Each row is where one point has got to under a steady rotation. How many ticks took it there?
The counts run from 0 to 567.
[  4   4   2  -3  12  12  -2  12   6   3 -13   5 -16 -15   7   3 -20   5
   4  -1   7  -9  14 -23  -8   4   7  10   2  -4  -7 -35  18 -13  -9  -8
  -2]
266
[ -4   7 -21 -15  17 -14   9   8  10  -5  16  -7 -11  19 -15  12  -8  -4
  11   6   5  12  -6   1 -21   2   6 -18 -17 -14 -10  -6  -1  12  12  15
   6]
413
[  3   1 -12 -20  13   6  -8  -6  -8   1 -15  -4 -21  -3 -17 -10 -13 -27
   4  -9   4   2  -8 -16 -14  16   8  18  10 -20  -5  -2   8  12  -4   0
  -8]
272
[-14  10 -18  -9   2  -5  -5   8  29   5  31   2   3 -22  -5  11   5  -9
   0   9  -2  -3   8   5  -6  -7 -11   0 -12  -6  -4   9 -13  -4 -12  11
  20]
203
[ 15  -6  -7  11  -3 -11   9   6   4  -2  -5  -7  -2  11   5  12   4   9
   2  -8   3  -9  -4 -14  -8   0  12 -34   6 -17 -15 -30   9  -4  12   8
 -13]
419
[  1   5  -8 -33  15  -2  -1 -13   6   0   4 -14 -22   5 -17  -1 -10 -17
  10  -6  13   7  -4  -1 -12   5  -1  -4   3  -6 -12  -4   8  17  20 -10
 -18]
73
[-14 -11   1  -3   0  16  13   0 -22  -1 -24 -11  -5   9  14  -5  14  -7
  -2 -21   5 -11 -18  11   4   4  -5  -8   7 -17   6 -10   7  20   6  -1
 -14]
318
[  1   2  -4  -5   8  -3 -11  -2   1   5  -8   0   0 -19   9   8  18  -8
   0  -7  -1 -22 -16  -8  -2  -4   5   4   0 -22  -3 -32   0  -1   5 -13
 -32]
561
[-15   4   0 -10  16  -7   9  19  20   1  16  16   9 -10   5  10   5   4
  -6  -3 -11   7  -1  24  -4 -15  -2  14 -25  16   9   6  -5 -10  -5   3
   6]
544
[-33   1  -9  14   1   8  12  24   2  19 -12  12  -6   0  22   5  -7   6
   1  12  11 -15  11   0   6  -1   3   7 -10  -5  -4 -10   0   1 -16   4
  16]
509
[ 17  -3  11   0  -6 -14 -11  10  18   9   1  24  12  -6  10   9   8   4
  -8   0   8  15  17  -7  -6  -2  -6 -12   1  10   2 -10   1 -32  -6  -9
 -10]
46
[  1  -1 -14  -5  -2  12  -3   6 -18   2 -20   0 -12   7  -2  -9 -12  -7
  -7 -15  -5  -1   0   7  -2  19  -6   2   8 -20  -4  14  -4  24  17  21
  -3]
129
[ 15  -4  -2   3 -15   0  -9  -2   9   2 -12   3  -7   2  11  -2 -12  11
 -10  -4  10  15  26 -32  -3  12   0 -13   5   2 -14  -2   6 -18 -18   9
   2]
90
[-22  -6  -7 -12  -5   2   5   0  23   5  14   0   7 -20  17  12  14   0
  -8  -3   2   8   7  25   6  -7 -19  -6 -13  16   0   4 -11  -7 -20  -6
   9]
4
[ -8   0   4 -12  -1   9  12   6  14   5  14   7   0   4   5 -10  -5  -1
 -17 -13 -12   5   4  27   7  -5 -10  13  -6  15  -1  32   0  10  17   8
   6]
149
[ -7   1   6  -5 -10  23   4   2  -6   2  -2 -10   3   6   6 -20   0 -10
  -5  -9  21 -14   2 -17  -5  -7 -18 -21  30 -17  15   3  14   4  11  -3
   6]
109
[ -4  -5  -6 -15   1   4  -3   6   0   3  -9  12  -3  -1   9   0   1  -3
 -12 -15  -8  23   8  28   2  16 -18  10 -18   8   4  23 -15   7  -3  15
   0]
336
[ 27 -10   5   1  -2   0 -11   0   9  -6  -1   4  14 -22  -2   2   7  -8
 -11 -26 -17 -11  -5  -9  -8  -5  -1 -12  22  -8  -6 -15   6 -19   0   0
  -8]
242
[-10  -7 -13  11 -12  -6   2  -1  21  21  -2  -1  -6 -15  22  12   4   7
  -9   4   0  -8  13  10  19   6   8   3 -10   3 -30  -6 -11   5   0  -6
 -16]
179
[ 14  -8  -7  17  -7 -14   9  12  14   6   1  -3   0  16   5  14   3   5
   2   3   6  -1   2 -11  -7   7  18 -30   7 -13 -20 -27  10  -5   3   5
  -2]
420
[-11 -10 -11  24  -1  -2  12  15  -1   5 -22   4   1  -3  24  14  10  12
 -10  -6 -13 -13  -6   6   9   6  13  -2 -15  -9 -11 -18  -2   2 -13  14
  -3]
519
[ -6  -1  10  -4 -11  25   9   2  -4  -1  -4 -10   3  -2  15 -11  -6   3
  -4 -13  14 -16   8 -14  -2 -10 -17 -23  25 -11  10  -8  16   1  14  -4
   3]
110
[-14  -4   5 -17   6   7   9  -8  -6  -8 -10  -4   5  12  -8 -22  -2 -13
  -9 -25  -2  14 -13  -8  -7  -9  -5   3  10  15  11  31  11   1 -10   4
   9]
294
[-17  -7   4   7 -18  -3  -1   4  20  12   7   6  15 -15  23   5  25  -2
 -12   0   9  -2   6   3   8  -4  -8  -7  -2   3   6  -2  -4 -19 -31  -8
   5]
2
[ 13  -6   9  -1 -15  10   4 -10   0 -14  -3 -15   5   1  10 -12   3   9
 -13 -26  -5  -1   0 -23  -2  -6  -9 -25  15  -4   2   2  15  -9  -2  16
   4]
99
[-12   9 -12   1   2  -7  13   7  18  16  15  -2 -15   7   4   3   5  -5
  -2  18   3  -5   1  12   7   5  15  23 -27 -15 -13   4  -3  18   4   7
   2]
170
[ -2   1  -4 -22 -10  20  10  -4  20  -8  21 -14 -12  -5  -2  -4 -15  -2
  -4  -9   8  15  16   8  -3   6 -21 -14   2   3  -6  13  13   6  -2   7
  24]
104
[-13 -14  -3   5 -11  11  10  14  -1  17 -19   7 -11   2  24   7   1   0
  -3   2  21   2  15  19  11  23  -6  -1  -2  -3  -7 -17   4   4 -14  -8
   2]
322
[-11  -2  -6  22 -14 -17  -2   4  17  20  -5  14  13  -2  17   5  10   7
 -15   5  -4  -3  10 -14   9 -10  12  -4  -5  12 -11   7 -12 -19 -14   3
  -5]
189
[ 15   9   3  -8   6   1  11  18  25  -5  21   8  -4   9  -9  -4 -24   1
  -5   0  -3  13  11  -1 -13  -4   6   2  -6   3   2  10  16 -10   3  19
  25]
445
[ 14 -12  -2   7  -7 -14 -13   8   7  11  -8   9   6  -7  15  15  19  -5
  -1  -2   8  -2   3   1  -2  16  -1 -16   5 -13  -6 -31  -7 -13  -6 -10
 -23]
34
[-13  17   3   4   9   4   5   6  -7   2   1   3   1  11   5 -16  11  -1
 -10  -5  -7 -23 -15 -11  -1 -18   9  14 -13 -23  17  13   0  15  23  11
  -9]
163
[  9  15   1 -33  14   2  -5   3  25  -9  26   0 -12 -14  -6   7  -7  -3
   5   0   7  15  13   1 -15   2 -12   3 -16  -2   1  -9   6  -5   4   3
   3]
60
[ 17  -6  13   2  -3 -19  -9   3   7   4 -10  16  21  10   5   1  17   0
 -10 -17  -2   9  -6 -10  -9  -7   4 -19   8   9   7  -9   2 -25   3  -7
 -28]
44
[-14   4   2  -5  10  -2   4  18  21   3  12  18  11 -20  16  13   4   8
 -10  -7 -13   1   7  23  -1 -14  -8   8 -21  17   3  -3  -6 -15  -5  -1
   5]
543
